One vector is turned by the same rotation once a step. Each row is the vector after some number of steps, and that number follows the row.
The counts run from 0 to 217.
[-16.5  24.1  -3.4 -29.1  -2.2  38.1  -2.7  11.2  10.8   3.8  44.3   4.6
 -12.9  -6.9   4.0  13.5 -11.9 -21.9  -3.8  19.6   5.4  -4.9   8.6  -1.2
 -25.1   9.1 -24.8  -5.3  12.9   4.7  20.9  -4.3]	41
[-13.5  15.4   2.4 -26.9  -8.6  13.3 -12.2  11.0  -7.4  20.6  35.7 -24.4
 -21.0   5.2   1.2   8.8 -24.9 -13.0 -15.2   3.6  -9.4 -28.1  -0.9   9.6
 -11.5   4.9 -15.7   6.9   7.1  26.7  16.6  -7.7]	187
[-36.7   4.8 -10.8  -5.3  -5.9   6.4 -20.0   1.6  24.2  22.8  40.0  -8.4
 -31.8 -13.5   3.1  16.4 -19.8  -4.4  -0.6   1.6   1.2 -20.6   2.3   1.7
   9.0 -12.1 -27.8  -0.3  15.2   8.8  22.0   1.6]	61
[-20.9  24.2   8.8 -10.5 -21.6   2.2   6.5  -0.4  16.2  -0.7  17.1   9.0
 -33.9 -39.1  -2.1  -3.5   1.6 -21.8 -28.5 -31.4   5.8  -4.0  -1.7  -6.2
  -6.1   4.3  -4.3  24.0  -1.3   0.2  12.6  -4.5]	202
[ -5.7  -0.9  19.4 -25.8 -24.7 -18.2   6.8   9.5 -16.6  21.0  31.6   8.8
 -19.4  -2.7  -2.8   5.3  -2.5  -0.8 -34.2   3.0  12.1 -22.2  23.0   2.3
  -4.7  14.8 -29.6  -2.0  -1.7  -1.3  23.7   6.4]	85
[-28.0  -5.8  -6.7 -30.3 -30.6   0.0  -1.7  -4.9   8.3   7.7  30.7  -4.8
 -27.5  -1.5  -9.7  14.8   2.1 -17.2  -5.5   6.2  14.3  19.7   8.5  -1.9
   6.6   0.4 -35.8 -15.2  -2.4 -11.4  12.0  -9.9]	163
[-49.1   3.4  -2.5 -23.0 -15.1  -2.4  -9.5  -9.0  29.4  -2.1  28.7   2.5
 -23.1 -23.6   4.8  17.3  -1.1  -8.5 -17.5  -8.3   6.6   1.8  17.8  -1.3
   5.5  -1.7 -22.7  13.1 -12.8 -10.0  13.9  -7.5]	58
[-26.8 -20.5 -11.7 -13.2 -23.8  -2.7  -5.4   3.3  22.2  -0.8  31.7 -21.9
 -32.8  -9.5 -11.8   6.6  -6.9  -7.2   0.5 -10.6   7.3  25.2  -3.8   3.5
   7.6 -20.9  -5.4  -7.9  20.1  -0.9  21.0   1.8]	153
[-33.4   2.4  -1.5 -23.3 -23.0  16.6   3.3   1.6  33.3   2.9  24.4 -10.7
  -9.3 -21.8   3.5   4.8 -17.0 -21.2 -20.0 -20.2  -1.7   7.9   3.5  -0.7
 -10.3  -3.8   5.7  33.7  21.0  13.1   5.9  -1.4]	47
[-23.0   9.3  11.1 -14.1  -7.4  -1.4  -2.4  -0.4  12.2  10.7  38.4   7.6
 -11.8 -12.4   7.8  16.9 -11.3  -7.7 -13.4  21.8   5.4 -23.9  18.6   0.2
 -10.1   3.7 -32.6  -1.2  11.6   4.8  37.0  11.4]	63
[  8.5  16.0   8.6 -13.6 -21.5   5.7  -5.5  29.7 -12.7   9.5  38.3   0.4
 -35.1 -10.9 -10.4  -5.3  -4.8   5.1 -25.1 -27.7  -4.9 -19.8 -14.2  11.3
  -2.5  -1.9  -4.0  -8.7   2.7  21.0  23.3  -2.4]	105
[-14.3 -21.3  -8.9 -30.5 -21.3   4.5  -2.6   4.5  -3.5  19.0  36.2 -23.0
 -21.8  15.3  -1.5  14.9 -20.8  -7.1  -2.0  20.0   5.1  -0.7   9.3   1.6
   3.2  -2.6 -19.7  -7.5  22.1   6.7  14.1  -1.8]	165
[-23.5 -25.2  12.0 -35.8 -25.8  -7.6  11.5  -4.4  -1.3  -5.1  40.9  -7.8
 -32.4  -4.7  -7.8   0.1   9.9  -0.7 -17.9  -1.1   3.6  21.1  12.5   0.5
  -1.8   2.7 -16.4  -6.5 -10.6 -15.1   9.4 -15.0]	6
[-27.6  -6.2  -0.5 -14.8 -28.0  11.8  12.3  -9.3  30.3   1.3  41.9  13.7
 -12.9 -25.7  -4.3   4.7   3.1  -4.0  -3.4   5.3  15.1  26.2   8.0  -4.7
   4.5 -11.9 -21.6   0.8  -9.1  -6.8   2.7  -3.0]	141
[-10.7 -30.7  -5.3 -19.1 -27.0   3.2  -3.1   3.9  -1.3  13.8  46.8 -21.0
 -43.1   5.8  -9.2  -1.9 -10.8   3.0  -0.6   5.0  -3.8   5.3  -4.5   5.8
   7.5 -17.2 -16.1 -11.4   2.4   8.2  10.2  -9.8]	8
[ -7.1 -12.3  11.6 -19.7 -22.3   7.1  18.6   7.7  18.5  10.4  40.8  -4.1
   6.1 -14.6   2.6   3.3  -3.1   0.0  -8.3  17.4   9.3   0.7  13.8   2.8
 -16.2  -5.3  -6.7   1.1  32.5   7.5  42.8  14.8]	147
[-10.6  -1.1  -9.1 -26.0 -26.2  16.8  13.8   4.0  -3.4   2.9  38.5  -9.0
 -40.9  -6.1 -21.7  -3.8   2.3 -23.3   3.1   3.3   5.9  29.5 -11.6  -3.5
  -6.8  -7.5 -15.4  -9.1  11.9  -3.8   2.3 -10.7]	18
[-25.1  15.9   5.0 -37.2  -4.7  13.7 -13.1  12.8 -10.9  10.7  36.1 -16.5
 -31.9   8.8   3.1  11.9 -13.3 -16.0 -19.3  10.6  -8.4 -16.5  13.3   8.8
 -16.9  12.5 -20.6  -0.6   0.7   1.6  18.1 -15.0]	186
[-20.4 -14.6   7.3 -19.1   3.1  19.7  -8.1   7.7  22.4  -4.3  58.0  -9.3
 -19.6  -6.3  13.6  -1.0 -11.4  13.3  -7.1  10.3  -7.2  -5.2  15.1   8.9
  -6.7 -18.0 -11.8  -7.3  -1.9   8.8  27.2  -4.0]	134
[ -8.6  -6.8   7.1  -5.5 -42.0  -6.8  12.6  -3.1  23.9   8.8  31.6   2.6
  -4.4 -32.1  -9.8  -0.1   4.6  -8.1  -9.2 -17.5  22.4  19.4  -6.7  -1.9
   3.4  -7.6  -5.8   0.5  18.8   2.8  34.7   7.7]	149
[ -3.9  -2.9  18.3 -28.3 -31.4   7.6   6.6  15.9   0.3   5.6  40.9  -1.1
 -17.0  -1.0  -1.9  -7.9 -12.1   1.5 -38.8 -28.0  -2.7  -8.2   8.6   4.9
  -8.1   4.0   1.4  18.8 -16.8  19.5  -3.3 -11.5]	108
[-14.8 -17.8   8.3 -17.1 -32.2  10.5  10.2  -4.3  33.9  13.4  42.8   4.4
   7.2 -22.3   0.0  -2.3 -14.1   4.4 -17.9  -8.3   9.0   3.2  12.1   7.3
   5.6 -12.3  -9.6  14.8  -1.6  17.9  11.3   7.3]	139
[ -6.8 -14.0   5.9 -14.9 -42.1 -18.8  10.1   6.8  -2.5  27.6  21.0   4.0
 -30.4  -8.1 -11.8  -2.7 -13.9  -6.2 -28.4 -22.0   8.0 -11.9   6.4   2.7
  20.6   1.2 -19.0  16.4  -3.3  12.0  -0.5   5.8]	87
[ -5.0  13.5   8.5 -23.7 -36.8  -3.5  -2.1  13.7  -3.7  16.4  18.5 -21.2
 -16.5 -12.3 -10.5   6.5 -12.0 -19.3 -24.7 -30.8  -2.0  -9.3  -9.9   6.4
  -7.7   7.0  -0.6   4.9  18.4  23.7  29.1  -3.7]	179
[-22.3 -10.4  -5.3  -9.8  12.3  16.6   5.0  13.4  11.2  13.4  47.6   9.5
 -38.3  -6.2  15.7   0.6 -13.8   0.4 -14.7  22.9  -3.3 -17.3  18.7   1.1
 -10.5  -4.8 -22.3   2.5  11.4   0.6  12.8  11.5]	217
[-32.1   5.3  -6.7  -5.1  -5.0  -9.9  -5.8  10.0  15.0  -1.0  20.6   3.9
 -46.5 -19.5  -7.9  10.0   3.4 -18.2  -4.5  15.4  10.5  -1.9   6.5  -7.3
  -5.3   0.2 -21.9  -2.5  30.7 -13.3  29.7   9.5]	71
[-34.8   2.6  -7.0 -12.7   5.2   6.3   0.4   0.6  17.2   5.4  42.2  20.0
 -42.9 -14.5  12.0   5.6  -4.7  -0.5 -15.1  14.7   3.6  -6.3  18.7  -9.0
  -7.8  -0.5 -26.9   4.7  -3.5 -10.9   4.1   4.7]	216
[-15.5  10.0  13.1 -34.7 -30.2  11.7   9.1  -2.7   4.8  19.2  26.1  -3.3
  -7.5 -10.9  -1.3  -2.1 -19.6 -18.6 -28.6  -8.2  -4.0 -18.4  10.0   2.1
 -10.8  18.3 -13.4  37.4  -5.5  16.1  -2.6  -6.3]	191
[  5.7  10.5  17.8 -21.3 -18.0  31.1  14.6  17.0  -1.4   3.0  51.8  13.3
  -7.5  -8.5   2.5  -5.2  -4.7   1.9 -22.1   6.7   5.0 -15.8   5.0   5.4
 -25.4   3.9 -14.7  11.4  -0.4  15.3  14.2   3.3]	116
[-34.1   5.3   3.6 -18.0 -27.3  -8.3  12.6  -6.8  21.4   6.3  22.5  16.8
 -19.1 -29.3   0.3   5.3   0.1 -13.2 -21.9   5.0  17.1   0.8  24.4 -13.8
   0.4   8.1 -25.2  22.4  12.6 -12.9   9.1   8.7]	67
[ -8.8   7.8   1.4 -20.6  -4.2   7.7   0.3  25.8 -17.1 -11.1  38.0   2.0
 -58.9   1.9  -5.6  -0.9   7.6  -7.7 -19.8  -3.2   1.1   5.3   1.4  -2.0
 -20.9   5.5 -10.3 -11.3   8.9 -10.3   8.2 -12.3]	102
[-31.0  15.7  12.9 -19.5  -8.0   9.1   8.1   2.3  17.1  -8.7  23.5   6.2
 -32.8 -29.4   2.9  -1.3   4.8 -19.9 -29.5 -18.6  -0.5   2.9  17.3  -5.3
 -15.4   8.7  -4.3  25.8  -3.8  -9.4  12.2  -6.4]	203
[ -4.2 -10.7  16.6 -21.9 -29.1 -19.3  10.9   6.7  -7.1  27.9  34.1   2.7
 -16.3  -0.2  -2.6   1.9 -13.1   0.8 -33.2  -2.4   5.9 -24.8  15.6   7.1
   2.2  14.5 -18.4  14.3   4.5  11.0  15.9   9.0]	86
[ -1.5 -10.2  -0.8 -32.3 -12.3  27.0  14.7  18.9  -8.9   8.2  42.5 -19.6
 -22.4   8.3  -5.6  -1.1  -7.1 -13.2  -2.8  16.0  -3.6   7.8  -1.7   5.7
 -29.1  -3.8  -2.5  -5.1  29.4   9.5  22.1  -5.1]	20
[ -5.6  -0.9  -6.7 -17.8 -11.2  33.2  -3.3  17.2   0.3   7.9  53.1  -3.9
 -44.5  -0.4   2.2  -8.2 -23.1   7.0 -11.0   3.0 -12.2 -12.9  -8.6   9.0
  -7.2 -11.7 -12.8   2.9   2.5  17.3 -10.5  -3.5]	113
